(in the rows, 128 means zero)
One turn moves each row of this set onto another row. After a few examples, where does it send each row asked below?
k_120: [129 166 128 139 136 141 128 118 111 136 112 119 105 114  97 121 118 130
 161 131 124 129 124  99 101 150 141 141 105]
k_946: [ 79 118 100 106 107 118  87 123 100 111  87 120 156  79 121 135 126 118
 170 153 153 136 152 117 119 157 114 140  87]
k_612: [141 141 108 132 145  97 102 121 129 112 108 146 145  97 118 124 140 131
 134 123 154 148 163 158 120 131 139 143  68]
k_703: [128 150 120 126 131 123 104 153 100 145  88 144 134 120  75 129 117 161
 111 133 113 139 128 153 131 128 151 117 130]
k_211: [119 146 126 123 127 121 113 140 100 149  89 149 142 129  77 120 140 154
  98 151 104 133 134 146 120 127 140 131 128]
k_486: [122 140 118 111 131 136 121 143  95 149  98 143 156 135  87 115 129 147
 112 139 103 139 130 145 134 111 153 132 121]
k_990: [115 119 136 136 105 132 109 123  81 122  81 103 153  97 112 144  94 162
 143 144 167 111 132 135  83 111 117 145 147]
k_598: [120 143 129 104 125 136  75 126  88 128  84  84 135  80  93 137 149 128
 165 105 111 143 132 142  95 127 119 161 116]
k_978: [149 146 105 129 141 104 106 130 142 127 100 140 143 100 115 128 126 156
 137 103 159 160 170 144 107 123 137 144  88]
k_29: [143 129 122 127 144 171 106 113 100 120 104 108 135  96  85 133 118 118
 130 132 112 108 127 136  92 130  97 145  96]
k_648: [ 86 113  90 101  99 132 101 115  97 105  89 118 166  95 127 120 125 119
 167 145 142 142 148 104 119 141 112 153  97]
k_213: [146 147 100 135 148 110 105 136 147 124 102 130 145  93 117 125 135 156
 143 129 153 156 164 151 122 130 141 152  79]
k_452: [111 117 144 138  96 121 117 121  82 135  81 107 151  88 104 138  97 148
 123 160 150 116 118 141 105 119  98 152 142]
k_90: [122 145 129 112 119 119 113 145  99 141  96 144 154 138  82 134 123 142
  97 145 107 137 132 132 121 120 139 117 129]
k_133: [108 117 137 133 112 125 112 117  72 120  71 112 153  94 105 135  95 166
 133 143 162 112 111 139  89 127 114 158 140]
k_236: [135 149 100 111 151 113 117 127 143 114 104 127 140 103 118 114 136 146
 150 117 163 148 174 156 110 120 139 147  87]
k_849: [ 92 116  95 123  98 118  80 117 101  96  87 123 146  90 114 132 132 134
 179 149 156 142 155 112 110 157 110 152 108]
k_675: [106 120 136 120 108 136 138 121  82 134  72 101 145  95 101 125  98 161
 137 136 162 115 129 142  91 115 112 151 149]
k_480: [122 158 146 129 114 110 109 125  97 144  83  94 131 128 111 123 134 128
 167 118 131 140 132 127 120 124 110 162  62]
k_336: [ 82 110 100 119 101 126  90 128  98 113  92 133 162  91 125 138 135 111
 167 143 144 148 165 112 111 142 111 137  91]

k_133 -> k_211
k_120 -> k_480
k_703 -> k_612
Where do these go?
k_336 -> k_990
k_675 -> k_486

One turn moves each row of this set onto another row. After a few examples, where does it send each row asked below?
k_432: [148 130 134 127 112 127 149 167 115 144  93 119 128 126  97 132  90 112
 112 126]
k_152: [134  97  94 123 134 136 131  97 134 132 128 127 146 137 105 120 140 156
 150 102]
k_212: [145  99 102 133 136 131 135  89 141 147 120 123 142 127 105 123 149 155
 147 114]
k_292: [138 126 109 129 109 134  95 128 164 173 153 138 109 127 106 129 122  90
 107 110]
k_730: [138 129 100 137 117 130 117 118 161 158 106 127 113 131 102 123 114 183
 106 113]
k_382: [142 121 109 136 121 132 116 119 163 157 109 122 114 131 103 124 113 186
 116 111]
k_17: [132 118 108 120 110 139  93 134 159 160 161 138 113 133 106 127 114  93
 116 101]
k_345: [132 118 101 127 120 137 112 126 156 143 115 126 117 139 103 121 105 188
 116 100]
k_474: [148 127 136 125 114 130 148 168 114 141  96 118 129 126  98 131  89 113
 117 123]
k_805: [134 121 110 129 121 132 131 128  85 130  81 122 158 128 116 124 128 130
 114 106]
k_105: [125 117 130 145 127 124 145 183 126 141 152 115 131 116 101 121 127 110
 108 128]
k_981: [136 112 118 125 126 135 129 129  86 126  86 117 159 128 117 125 125 132
 125 103]
k_653: [138 115 109 130 123 135 114 123 161 149 115 122 117 134 104 123 109 188
 121 105]
k_919: [149 128 136 126 113 128 149 167 116 144  95 118 128 125  98 132  90 113
 115 125]
k_577: [121 119 125 143 125 125 144 184 123 137 152 118 131 119 100 120 126 109
 105 125]
k_145: [130 124 102 122 108 138  92 133 158 162 157 141 112 133 105 127 116  91
 109 102]
k_210: [126 124 126 150 124 121 147 180 127 146 146 118 128 114  99 122 132 107
 100 133]
k_659: [128 126  93 130 117 135 114 124 154 145 111 130 115 139 102 120 106 184
 108 101]
k_760: [145 132 131 127 112 128 148 168 113 142  94 121 129 127  98 131  90 111
 111 124]
k_786: [145 114  93 141 130 125 140  83 141 157 110 127 139 125 104 124 155 150
 129 122]
k_73: [122 126 122 148 122 122 146 181 124 143 147 120 129 117  99 121 130 108
  96 131]
k_720: [147 121 122 137 124 128 135 120  93 145  77 117 155 119 117 128 136 129
 116 117]
k_670: [140 120 115 127 111 135  94 129 166 172 156 134 110 126 106 129 121  92
 115 109]
k_129: [146 114  81 134 120 142  84 112 134 129 157 129 113 134  99 142 137 105
 124 126]
k_401: [132 128 103 126 106 136  95 129 159 168 154 140 110 131 105 128 119  89
 105 106]
k_673: [134 126  76 140 124 125 139  86 132 150 108 137 139 132 103 122 153 147
 115 118]
k_261: [128 119 130 147 126 123 146 180 127 146 149 115 130 114 100 121 130 109
 105 132]
k_51: [146 119  78 136 118 141  85 111 134 132 155 130 111 133  99 142 140 103
 120 128]
k_658: [149 120  80 139 119 139  86 108 137 136 152 129 110 131  99 143 143 103
 118 132]
k_122: [139 124 113 135 122 129 133 122  88 139  76 121 155 123 116 126 133 128
 111 114]
k_71: [150 111  86 135 121 142  85 112 137 131 158 126 112 132  99 143 139 105
 129 127]
k_622: [131 132  94 134 115 131 117 121 156 152 106 131 114 135 102 121 111 184
 102 108]
k_994: [122 108  77 121 128 136 131  99 125 125 124 136 144 142 104 118 136 152
 135  97]
k_509: [138 115 115 122 112 138  93 131 164 166 160 134 112 130 106 129 117  93
 119 104]
k_582: [121 122  67 131 124 130 135  93 125 134 114 142 142 140 103 118 143 148
 117 105]
k_229: [146 128 134 124 114 129 147 170 114 139  96 119 130 128  98 131  88 113
 116 121]
k_273: [120 124 121 145 124 124 144 183 121 139 150 120 130 118  99 119 127 108
  99 127]
k_349: [153 112  88 137 122 141  86 110 140 136 156 125 112 130  99 144 142 105
 128 132]
k_532: [153 116  85 140 120 139  86 108 140 138 153 126 110 130  99 144 144 104
 123 134]
k_651: [145 107 127 127 128 134 130 128  91 132  87 113 158 123 119 127 128 134
 131 107]
k_815: [143 130 131 124 112 129 147 169 113 140  95 121 129 128  97 131  88 112
 113 121]
k_597: [149 111 129 133 128 131 133 123  95 141  81 112 157 118 118 128 133 132
 127 115]

k_73 -> k_210
k_786 -> k_212
Where do these go?
k_659 -> k_622
k_805 -> k_122
k_760 -> k_432
k_292 -> k_670
k_349 -> k_71

